rotation ticks, each row followed by its count of ticks
The counts run from 0 to 162.
[-19  -7 -35   6  34   9  22  24   0  -4  29] | 105
[ -9  -1  -6 -23  27  -9  45  35 -10   1  -6] | 1
[-19   5  -7 -30   1   7 -17  11  -6 -52   9] | 67
[-27   8 -24  18   1  -9 -38   1  41   8 -16] | 72
[-22  13   7   4   7 -12 -10   1  44  32 -32] | 12
[-29  15  10 -46  19  16  -8   5  -2 -29  12] | 38
[-28   8 -16  11   1 -12 -34   7  40  17 -19] | 57
[ -8   0  -2 -24 -18  -6 -25  18   9 -50 -18] | 51
[  6 -11   4  29 -21   1  36  19  31  23  16] | 152
[  2   8  19  13 -20  29  -9 -23  47  11   1] | 160
[-23  13   1   7   6 -14 -21   7  43  29 -30] | 27
[  6  -3  15 -24  -1  40  26   1   0 -34  25] | 157
[-18  14  12 -48  23  16   4  -5   1 -29 -10] | 8
[-19   6  23  -4 -30 -30  21  31  13  13  14] | 33
[-25   9  -9  25 -12   6 -28 -18  47   5   8] | 101
[ 16 -13  -6 -14  -7  28  14   8   2 -56   4] | 141
[-42  20  14  -2  -3   1 -18 -12  29  12  31] | 70
[-11   5   7 -44   4   5 -11   9   4 -42 -24] | 22
[  5 -12 -16 -10  -7  15   0   6   7 -65   8] | 111
[  8 -14 -18  11 -32  -6  -5  14  17 -53  -5] | 110
[ -6   7  11 -40   4   6  -6   1   5 -42 -33] | 7
[ 13 -17 -12  26 -36  -8  11  15  31 -28  -3] | 124
[-21  -5 -44  -7  30  -7 -15  32   9  -9 -17] | 59
[-10  -8 -20 -21  35  -9  20  41  -3  -7 -24] | 15
[-27  10  15 -49  21  15  -3   2  -4 -28  -2] | 23
[-27  12  15   1  -4  22   4 -20  25  -5  45] | 114
[  6 -13 -11  27 -41 -17   2  14  29 -29   2] | 109
[ 17 -18  -1  30 -34  -2  24  18  35   4  -2] | 153
[ -2  -7 -13   2 -36 -15 -18  20  17 -42  -9] | 80
[-26  -2 -10 -19  18 -12  23  46  -9   5  20] | 46
[-38  17  16 -14   3  16 -10 -11  16  -8  48] | 84
[ 21 -20  -6 -19  -6  33  19  13   1 -49   5] | 156
[-25   6   6 -18   5  21  -1  -8   4 -35  48] | 98
[-18  -3 -35 -11  28  -8 -12  38   6  -5 -29] | 44
[  3  -8 -14   8 -33  -9 -11  17  18 -50  -6] | 95
[-12   6  27  -5 -40 -30  14  21  23  -2  -7] | 19
[-14   3 -11 -28   1  13 -10   7  -5 -56  21] | 82
[-34  15  -1  12  -7  -4 -31  -7  45  18   6] | 71
[-16  -5 -14  20  12   4  38  22   9  13  42] | 121
[-17  -2 -25 -18  32  -6  14  43  -3  -3 -15] | 30
[-17   7   9 -14   5  28   7 -15   6 -30  48] | 113
[ -8  -9 -24   8  35  23  34  15   7   6  29] | 135
[ -6   4  20 -12 -40 -22  -4  14  22 -22 -30] | 20
[-14   5  33  -7 -22 -23  41  22   7   9   9] | 3
[ -5 -10 -15   6  32  27  36  18   7  16  26] | 150
[-21   3 -28   3  15 -12 -28  23  30   5 -36] | 43
[  6  -9 -25  15  16  32 -16 -10  40  -9 -26] | 147
[-39  23  24 -43  23  14   3  -6   4   1  16] | 24
[ -7  -9 -43  17  27  19 -11   4  27 -17 -15] | 118
[-26   1   4   2 -10 -22  27  37   3  12  39] | 62
[-4 -7  0 20  9 13 42 21 18 28 32] | 151
[ 11 -15 -13 -10  -7  22   9   9   4 -59   6] | 126
[-22   4  15 -17  -4 -19  34  39  -3  14  24] | 32
[-11   0   2  10 -47 -29  -3  25  24 -11   3] | 64
[-14  -4 -31 -14  27 -11  -7  37  10  -2 -40] | 29
[-12   7   2 -43   1   5 -14  12   1 -48 -15] | 37
[ -7  -8  -6  34 -15  -9  34  19  26  13  36] | 122
[  3 -10 -34   5  36  34   0   2  25 -11 -17] | 148
[-14   7  30 -10 -24 -27  32  28  10  12  10] | 18
[ -6  -6  -4  -4 -41 -21 -19  23  19 -37 -12] | 65
[-33  10   5 -26   8  17  -7  -2  -1 -32  41] | 83
[-13   4  14   0 -45 -33  -3  27  25  -9  -2] | 49
[ -1   2  -4  22  -6  26 -16 -23  53   2 -14] | 146
[  3 -12 -30   3  45  37  17  15  11   2   5] | 149
[ 20 -20 -10  25 -32  -4  12  16  30 -27 -10] | 139
[-19  -3 -41  10  18  -4 -31  20  25  -6 -23] | 73
[-15   5  19 -19   3 -17  48  28 -10   7  11] | 2
[-27  13  -8   6   2 -12 -27   8  42  21 -26] | 42
[ 16 -20 -19  10 -25   5   4  13  19 -51  -6] | 125
[-33  16   6 -34  10  17 -12   3  -4 -31  29] | 68
[ -4   4   8 -31 -21 -11 -14  12  14 -40 -38] | 21
